A single turn carries every row of the set below to another of its rows. Some are shown first; where does it send the rows asked next?
kob: [ -3  -4  -8  -3  -3   1   8  -7  -6 -22  14 -10  -3   1  -4  10  19  -3
   5   3 -11 -11  -7  12 -12  12   4   2  35  -2   7 -20 -18   8   4   5
  13 -10  13  -5 -14  -4 -13   9 -14  -1  20  -7  -5   4   5  16  -3  13
  10  -6   6   9 -14   3  21]
zofo: [  1  -7  -4   7 -11   1   6   3 -15 -14   7  -8 -10   1   6   0  14  -4
   6  -1  -9  -9  -8   2 -11   8   1   4  39   9   7 -12 -20   4  -2   3
   1 -12  -3  -5 -17  -3 -20  23  -7  -4  24 -10 -14 -25   6  25  -7   1
   6  -1  -1  15  -6  -1   9]
ginap: [-18  14   2  -4 -18  13   2 -19   3   4  -5 -12   0 -33  -6   4 -15  19
  19  -1   8   0  -2   0 -13   3  -4  -2  10 -23   5  22 -17   9   0   7
  16  -2 -17  -2  19   9   9  23 -17 -21  -8  14 -16   9   2   0  23  -9
  -1  15   0   2  -8  -5 -14]
Letup: [ -2  -6   7  14 -11 -14   8 -21  -6  12 -15 -14 -19 -29 -10  32  -1  -9
   9  18  15   0  -7  12   5  11 -13  16   0   1 -14  13  -4  22  -6   7
   7  -6  -3   1  -6  13   1   8  -4   8 -13  -4   4  11  -5  -9  -4   2
  -1  -3   1  -2 -28 -10 -10]
gulu: [  5   6 -12  -1  -1 -11  -4   0 -27   8 -18  -4  -7 -16   4  -9  -1   5
   2 -18  -5   1  12 -15   7 -17  -5 -11 -13   6 -13  11  -1   5   8  -8
   6  -7 -18   7  13   5  12   3   4 -28 -13 -13 -17   7   5  -5  15 -13
   1   0  -8   8  16  -8  -4]
loto: [-22  15   6  -1 -12   3  -5 -16   0  12  -2  -7 -16 -36 -15  18  -2  -5
  17   3   0   5   2   1  -4  -1 -15   7  -8 -13  -2  16  -3  16  10  14
  34 -12  -4  -2  24   7   1  25 -22 -15 -13   5 -15   6  -1 -10   9   4
  -4   3   7  10 -17  -7 -10]
rol: [ -2  11 -11  -4   4  -3  -9  -5 -18   6  -9  -8   8 -11   7   0 -13  11
  12 -22  -3 -10  11   7   5  -6  -8 -18  -8  -4 -15  13 -13  11   8 -12
  -3  -1 -15  12  23  19  18   4   6 -24 -16  12  -7  -3   5  -4  22 -12
  -1  -5   2   9   6   1 -15]
Koti: [ -3   2 -10  11 -16 -12   5 -24   4   8 -10 -22  -5 -27  -3  17 -21   0
   0  15  11  -4  -6   8  -1  11 -13   4   6  -8   1  23  -9  14 -12   0
   9  12 -15   3  -4  24   9  13  -3   7 -24  12   7   1  -9  12  -2  11
  -8  10   3  -7 -21  -5 -18]
kigi: [  0   8   5  -3   8  -4  -6   4 -16  16 -11   5 -12 -20  -1   2 -21  -6
  14 -13  -3  -1  20 -11   6 -11  -7  -4 -19  -4 -24   9  -2   4  13  -5
   8 -20  -7   5  22   3   0  16  -6 -29 -13  10  -6  -9   4 -20  22 -12
   0  -8  -1   4  -4  -8  -6]
bep: [ 11 -27  -8  17  -7 -16   8 -31  -7 -20 -20   8 -10 -26 -10   0 -20  -3
  12  15  16   8 -14 -10  -3   5 -15  -1  -5  -4   3  -8   9   5   3  -6
  -7  -3   7  -4  -3  12   6   2   4   0  -7  13  -4  14  18 -15 -15  17
  10   1  11  -4   1  -6   4]
nen: [-13  -9   0   4  -6   0  12   5 -13  -5 -23  -8   7   2  -9 -10  -7  -2
 -19  19 -11  -9  -7  -5 -16  -3   4  25  -4   2   8  -6 -16 -21  18   6
  -8   0  13  10 -18  -3  -2  16  -8  -6   5  -2   2 -34  13  31   2  14
  -7 -23   9  -6   4   0   2]
lef: [-20  19  -3  -5 -21   1  -5  -7   8   5  -1   0 -12 -24   6   0 -14  19
  22  -2  -4  -5  -7 -10 -12   2  -6  11   5 -11   1  18 -10  12   8  15
  24 -10   0 -10  30   1   3  23 -26 -22  -7   4  -7  15  -9   3  15  -8
  -2  -3   2  -2 -12   7 -10]
tufu: [-37 -14  34   9  -3  15 -11   7   2 -21 -13  -6  -6   2   4 -10  -1  -9
  -2 -21 -10 -13   2  -5   0  13  -6  -1  13   5  -5 -17 -11  -9  15  11
   4  -5  -2 -14  13  16 -14  10 -13 -11  11  -5  -1 -13  -3   7 -15  12
 -10   9  30   3  11  -4  13]
roke: [  7 -19 -12  13   3 -22  24 -20  -6  -3  -6   5 -17 -18  -9 -12 -23   5
  18  23  15  -2 -11   6  -9  -2 -23   1   8   0  11  -7  -9   5   1   3
 -25   7   9   3  -2   4   2  -1  -2   5  -6   9  -6  -4  26 -15 -16   2
  -1   5  10   2   0  -6  -5]
zesi: [-54  -3  29   5  -4   1  -7   0  -5  -4 -25  -9   2   7   1  -4   2 -11
 -13 -12  -9 -19 -12   0  -3  -4  -5   4   9  -2   4 -12 -11  -8  21  17
  19 -14  -3 -17  16  -2  -2   2 -11  -9   4  -9   3  -7   3  10  -3  10
 -22  14  12   6   5   0  12]
vod: [-14   5  -9 -11   5  -1  -7  -4 -16  11  -7 -10 -13 -16   4  -4  -8  -2
  19 -15   0 -17  18 -14   0 -11 -10 -12 -12   0 -13   5 -14   2   5 -10
  -2  -5 -10  -1  30   1  17   3  11 -29 -14   3  -4  -3   3  -8  21 -20
 -23  -5   0   0  10  -4   2]
duben: [-38   8  28   1   0  11  -3  14  -2 -18 -18   9 -10   9  -3 -26  -3 -15
   0 -17 -12 -19  -6 -10  -4  -3  -4   9   3  -6  -1 -17  -3  -5  17  22
  11 -16 -12  -6  17   7 -12   4  -6 -17   9  -9   1 -10  -2   6 -12  13
 -12   5  17  12   7   6   7]
teke: [-11 -18   6  10   0  -5   5   8 -18 -10 -11   3 -15  15  -9  -5 -11   9
 -12  10  -6 -11  -4  -3 -13  14   4  20  13   4  20  -5 -25 -16   3   5
  12   7  13   0 -10   0 -18  22 -10 -14   6 -15  -3 -28   9  37   2  14
 -12 -18  12   2  -6  -5   1]
tured: [  3  -2  -8   7 -23  -7   3 -15   9   8 -15 -22  -7 -13   6  24 -10  -5
  15  19  11 -12  -3   8  -4   7 -16  11  -2   1 -11  11 -11   9 -11  12
  14   0   8  -7   9  26   9   7 -12   7 -30   1  10   1  -9   9   3  11
 -11  -1  -5  -7 -33  -7  -8]
Zimu: [-43 -13  29  13  -4  -1  -9  -2 -10  -5 -23   0  -6   6   5 -15   7 -10
  -4 -17  -6 -15  -2 -19  -3  -4  -4   7   0  -2   5 -14  -6 -17  24  13
  12 -19  -7  -7  24   8  -8   2 -11 -14  16  -8  -7  -7   5  12  -6  14
 -17   4  24   3   0  -6  21]
Vutu: [-16   5   2  18   1 -16  -9 -18 -18  15 -19  15   3  -4 -20 -14 -25   8
   8  -3   4  -6  -4   0  -7  -8 -15  -5   5   5   3   8   6   4  12  -1
 -24   9  -4  11  20  24   6 -10 -12 -11 -24  25  -5  -5  14   9   2  -6
   5 -11   7   1   9   7 -21]
babo: [ -9 -17  -1  17  -7  -4  12   4 -10  -3 -11  -8  -5  -6  -5  -5   0   6
 -19  20  -1  -2 -13 -15 -15   1   5  25   2   1  12  -9 -25 -20  16  12
  -2  -1  16  11  -6   0 -17  17  -6   0   4  -6 -10 -21  12  37   3  22
  -2 -27  14  -6 -12  -4  10]
Tipe: [-13 -12  12  20 -15  11   0  27 -14   4  -7 -12  18  -3   6   9  27 -17
 -16 -14   6  -4   2  -7   8  -5 -11  -2  16  13   0  -5 -12   3  15  28
  14  -6  -1  -2  19   3  -1   8   4   6  10  -2 -16  -8 -16  13  -4  10
  -8  -9  10   2  -9  -2  13]
lurul: [ -1 -11  -8  10 -14 -29   4 -10  -1   6  -6 -26 -11 -28   1  21  -4  -2
   2  17  17 -11  -4   4 -14  16 -20  11   9   0  -6  -2 -14  22 -14   8
   8   4  -2   0   5  11  17  16   3  19 -23   5  -2   2  -4   2  -7  15
 -10   7   3   5 -15 -13 -15]
Buve: [ -2 -12 -15  11 -16 -12  -9 -12   6  11 -18 -29 -14 -32 -13  22  -9   6
  -1  11  13   3  -8  -3  11   8 -17  10  -3  -4  -4   2  -2  16 -12   4
  22   3   4  -7  -6  20   5   7  -1   1 -26   4  -5  13   1  15  -3  18
  -6   2   3  -7 -16 -17  -4]
pid: [  3   9 -28  -8   1   0  -1   2 -16   4  -4  -6   1  -3  14 -12 -15   2
  22  -8 -14 -13  24  -6   4 -18  -3 -10  -7  -2 -18  14  -6  -2  12   1
   5  -7  -3   6  22  16   4  -2  -1 -22 -11   2  -7 -10   1 -10  14 -18
   1  -5  -3   1  -4   0  -8]
ripi: [-11  -8  -4   6  -8 -12   2  -7  -9 -13   5 -16   6   2   4   0   9   2
  -5   4  -9 -10 -14   8 -16   6   8   7  32  -1   5 -27 -13  11  18  -3
   0 -13  20  -5 -21  -9  -6  19 -12  -1  20  11  -2 -16  14  13  -1  11
  17   6  12   8  -5  -2  11]
raso: [-13  -7  16  10 -18  16  -8  13 -16 -23  -2  -7  15  -9   7  10  26 -20
 -20  -5  -4 -12   6  -3  -5   8 -12  -3  20  12  -6  -5 -21  -2   8  25
   2   7  -2  -7   8   5  -8  12  -1   1  10  -8 -17 -20 -13  10 -13  12
  -4  -8   4  11   4  -5   2]
vavuz: [-12   1  -1  13   8  -5   1   9  -4 -14 -18  -5  -6  15   0 -12  -2 -22
   6  -6  -5  -2  -6  -3   3  -9   2   0  -9  14  12  -3  -2 -16  21  -6
  13 -12  -6 -13  -7  -2   4  24   4 -19  12   7  12 -38   0   6   3   7
 -17   1  23  -6   4  24  18]
Sizi: [-13 -13   7  10 -14  11   7  15  -7  -1  -8 -12  24   2   3  16  16 -14
 -23  -9   8 -11   1  11   5  -9  -9  -7  25  12  -3  -3 -16   9  12  24
  12  -2  10  -8  -4  -9   2  11   2  13   9   4 -10   0 -16   9  -4  10
  -6  -2   3  -3   2   5  12]
munon: [  1  -6  -8  18  -1 -22   7 -34 -10 -10 -17   9  -9 -18   0  -5 -34   7
  17  17  16 -10 -11   9  -1   6 -14  -8   3  -8   9   9  -2   5   3  -9
 -14   5  -2  -8   0  13   7  -9   2  -1  -4  21   4   4  15  -8 -14   9
  -2   7   3   4 -11  -5 -14]
sufo: [  7 -24   2  22   2 -24  14 -27 -27  -1  -3   9 -16 -18 -16   8 -20  -6
  13  20   9   7   2   7  -9   2 -14   2   5  -1   3   2   9   7   9  -3
  -6   3  16   7   1   0  -4 -15 -13  -7  -4  12   5   0  16 -17 -10   2
  12   2  11   1 -19  -9  -9]
mazum: [-13 -11   2  23  13   5   1  12  -2 -23 -16  -1 -14  13  -6 -12   2 -14
  12 -13   5  -5  11   2   9   2   4   4   2  15   5  -8 -14 -23   0  -2
  14   3   7 -14   0   9  -6  17   5 -12   8   9   4 -28   1  17   1  23
 -25 -14  23  -3   5  10  14]
Nota: [-18  -1  -3  18  13 -21  -8  -8 -24  15 -13   7 -18 -17 -25  -9 -13   4
  10   0  -3  -1  14  -4  -8 -14  -2  13 -10   8 -12   5  13   7  13   2
 -11   0   0  16  12   6  -1 -14  -8 -15 -17  18   0 -10   6  -2   4  -1
  17 -26   7   8   5   0 -22]
Guna: [  6 -24 -15  17  -6 -19  10 -27   0 -17 -13   7 -10 -10   5  -3 -20   9
  28  18   6  -5  -8  13 -10   2 -19   2   4  -9   6   7   8   7   7   7
  -5  -1  10  -3   4  15   4 -14 -13   5   7  10   3   5   8 -19 -19   7
   6   0  16  -4 -14   6  -6]
dibev: [ -9 -12  -2  12  -5 -13  -2   2 -11  -9  10 -17   1  -8  15   4  18   4
   1   0  -4  -7  -8  -6 -10   7   5   3  30   0   3 -28 -18   3  12   3
  12 -17   6  -7  -7  -4 -15  20  -8   5  26  -3 -18  -6  11  13   2  12
  19   7  10   8 -20  -6  19]
mil: [ -6  -7  -8  25  -8 -16 -10 -16 -21   6 -22   3 -11 -15 -22 -23  -1  -4
  -2   4  -4   8 -13 -16 -10  -9  -8  -2  -1  11  -4  -4  16  10  16   2
 -16   2  -1  11  22  22   3 -15 -11 -17 -27  10  -9 -13  16   7   0  -4
   9  -6  12   6  18  -5 -16]
bup: [-16   2  -6   8   7 -29 -11 -11 -14  17  -6   5 -17  -3 -20 -18 -11   7
   2   4  -3  -6   1 -14 -10  -6 -12   3  -6  17   5   3   0   6   9   0
 -21  21  -1  13  18  14   2  -3  -3 -18 -27  11  -4 -17  14   3   1 -11
  -2 -14  27  -2  16  10 -13]
sasom: [-14  -1   3  16  -8 -21  -6  -8 -16   4 -16  19  -3   1  -8 -18  -8  12
   7  11  -4  -3  -5 -13 -14  -7  -4  13   5  13  -8   2   2   6   8  13
 -19   7   5  13  25  24   8 -19 -17  -8 -24  14  13 -13   5   0   4  -9
  13 -14   9   0   0   5 -21]
Ril: [-22  -1   4  -6 -22   8   3  -5   8  17   2 -17 -14 -29 -10  10 -11   5
  20  -5   8  -7   3 -11 -17   5 -19  -4  13 -14  10  11  -4  20   5  13
  20  -5 -10  -7  29  -1  13  26 -16 -12 -11   8 -17  10  -8   3   9  -7
 -12  12  11  -3   1  -6  -6]
Dum: [ -2 -17   8  13  -6   1   9   5  -4 -15 -14  -6 -13  11 -15  -6  -1   5
 -14  21  -3 -11 -10  -1 -23  19  10  27  11  -3   7  -9 -14  -8  11  12
  -5  -2  17   7 -16   2 -11   5  -8 -11   4   0   5 -22   1  32   5  12
  -5 -27  11 -12  -5  -4   0]
ses: [  2 -11  -3  27  10 -11   0   7  -2  -8 -14  -9 -18  11   3 -13  11 -16
   5   0   2  -1   1 -15   8  -6   9   0 -13  15  12  -5  -3 -21  17  -9
   7  -7  -2 -10  -5   6  -6  15   4 -13  16   7   3 -34   3  13   3  19
 -17 -11  27  -6  -8  12  22]
Luda: [  7  -7  -1  17  14  -3   1  11  -5 -25 -11  -1 -10  15  -4 -17   4 -24
   3  -2  -7  -7  17  -7  -4  -5   2   6  -6   2   5 -14   1 -23   7  -4
  10  -2  -3  -6  -8   6   5   8 -10 -17   7   9  18 -35   1   7   0  19
 -17 -10  17  -5   3   9   8]
lidop: [ -5   9  15   6  -9  11  -9  25  -8  -2  -9  -4  18   3  -1   9  20 -21
 -23  -3  -4 -15  -1   4   6   6 -10  -8  24  10  -9  -8 -19   5   3  29
  18  -3   4 -10   8   3  -9   7  -6  -3   1 -11 -11  -5 -11   5   0   5
 -16  -5   3   2  -9   1   9]
podap: [-12   8  -5   0 -21   1  -1  -8  -5   7  -3  -7 -17 -27 -14   2 -10  11
  10 -12  12  12 -10 -14  -7  -7  -6   4   7  -7   7  11  -8  16  -1   9
  30 -11   1  -7  23  -5  -1  21  -9 -37 -18   7 -23  18  -3   9  17  -2
  -3  15   0   4  -7 -10   3]

mazum goes to zofo
lidop goes to Luda
Now these:
bep goes to podap
lurul goes to vod
ripi goes to zesi
Letup goes to kigi
Vutu goes to Koti
lef goes to sasom
ses goes to dibev

